(in the rows, 128 means zero)
Each named move below is a turn or a mirror, shown by a few rows before and after it. Which moves, in which order, take the first row of each later pair to the second? The first pair is answered.
q_863 (before -> after):
[149 125 117 138 126 124 129 129 113 106 101 152 143 136 118 147 154 102
 135 122  93 113 119 119] -> [155 139 136 112 131 155 139 126 120 163 136 119 125 122 109 143 145 162
 137 130 140 123 113 154]
[132 112 103 102 142 119 140 105 102 145 133 134 111 130 131 126 173 158
  98 146  72 166 125 118] -> [130 114 105 102 140 118 140 103 101 146 130 136 110 131 131 128 172 158
 101 146  75 163 127 116]
[122 125 147 126 111 117 111 120 130 172 147 103 126 130 122 116 103 154
 131 134 206 149 152 147] -> [117 100 122 163 105  81 102 119 132 104 106 142 147 145 134 124 113  83
 134 123 151 141 156 101]
[109 115 114  81 130 165 144  89 166 161 133  70 122  73 121 103 107 140
 128 135 109  99 109 111] -> [101 103  99 107 125 144 138  89 164 126 103  98 136  87 128 108 112  94
 125 120  79  89 116  81]
q_498 (before -> after):
[116 134 104 116 128 163 143 135 122 152 126 105 137 119 142 144 111 151
 119 122 129 116 103 112] -> [112 128  98 118 126 151 146 141 121 142 123  98 139 119 151 144 110 136
 118 128 118 110 100 106]
[137 125 120 116 143 134 137 154 115 116 140 114 147 129 145 125 124 121
 104 154 108 122  94 118] -> [132 115 119 128 140 127 135 147 116 101 131 124 151 141 144 127 128 101
 105 144 101 121 104 108]
[112 114 147 130 118 146 100 118 124 159 127 110 132  90  88 117 153 118
 116 135 145 155 156 104] -> [112 121 145 123 121 145 101 120 121 165 132  97 132  84  97 111 144 126
 115 138 149 149 147 111]
[120 139 100 123 111 124 128 101 124 164 143 107 116 134  99 122 127 136
 132 125 118 163 153 107] -> [120 141 102 120 114 125 128 101 119 167 149  96 113 133 102 117 124 140
 130 130 113 161 146 110]
q_291 (before -> after):
[146 103 111 145 132 150 153 131 111  94 162 131 103 123 127  93 122 116
 102 109 188 176 122 171] -> [146 107 102 135 138 149 156 143 101  88 168 123 108 119 136  87 125 107
  99 116 171 171  97 172]
[117  93 122 153 111  45 133 117 130  99  91 115 135 117 141 111  93  77
 113 144 140 133 120 134] -> [124 106 111 143 133  68 136 127 114  94  82 140 149 127 138 125 117  66
 107 132  90 121  91 138]
[144 146 133 117 127 107 135 112 140 114 123 126 127 116 124 124 112 139
 130 141 170 108 142 122] -> [144 154 122 109 134 104 139 122 134 104 123 119 132 111 135 117 116 136
 123 149 146  97 117 128]
Pairs:
Each pair is two moves apart.
[133 112 123 129 135 131 113 154  98 109 114 163 139 154 138 151 156 107
 116 110  76 123 109 118] -> [142 130 144 106 141 167 117 147  93 168 137 146 119 147 117 157 157 161
 115 110 118 133 113 151] => q_498 then q_863
[129 157 135 105 151 124 124 154 122 109 136 121 122 139 138 129 123 161
 128 150 124 126 102 146] -> [131 160 133  98 157 135 123 148 119 112 133 134 125 147 133 138 133 159
 122 139 116 126 104 141] => q_291 then q_498
[102  99 127 166 138 106 122 129 150 106 114 156 118 155 123 148  90 138
 128 121 137 121 162  99] -> [104 116 133 139 138 110 131 145 150 134 155 108 104 138 134 131  73 169
 126 150 162 120 139 123] => q_291 then q_863
[141 111 154 129  91 137  91 117 149 149  99 154 145 141 105 102 145 166
 129 104 149 164 167 108] -> [134 116 115 102 103 108 112 165 137 114 123  98 161 112 160  75 132 140
 121 157  91 132  86 113] => q_291 then q_291
[121 136 150 113 154 104 107 136 157 149 127  96 106 103 133  84 158 163
 149 105 165 173 175 150] -> [109 133 123 113 163  80 117 163 152 102 123  80 121  88 172  68 152 120
 145 132 119 155 130 136] => q_291 then q_498
[150 128 118 129 136 182 113 105 131 147 102 136 166 164  76 160 136 122
 135 116 141 122 150 117] -> [136 118 126 133 112 146 116 112 148 156 130  79 146 142  98 135  96 145
 140 148 191 131 162 126] => q_291 then q_498
[124  80 136 119 101 112 128 130 103  88 130  84 148 109 158  67 113 121
 117 147 123 114 116 122] -> [126  77 131 133 111 129 122 118  99  72 102 131 162 130 144  86 137  94
 115 118  91 107 113 111] => q_498 then q_291
[126 129 122 135 132 109 131 142 119 106 121 122 139 120 142 124 123  98
 129 147 103 113 110 128] -> [126 137 128 128 133 114 134 145 123 120 136 103 131 110 148 117 114 114
 127 154 117 114 106 142] => q_863 then q_498
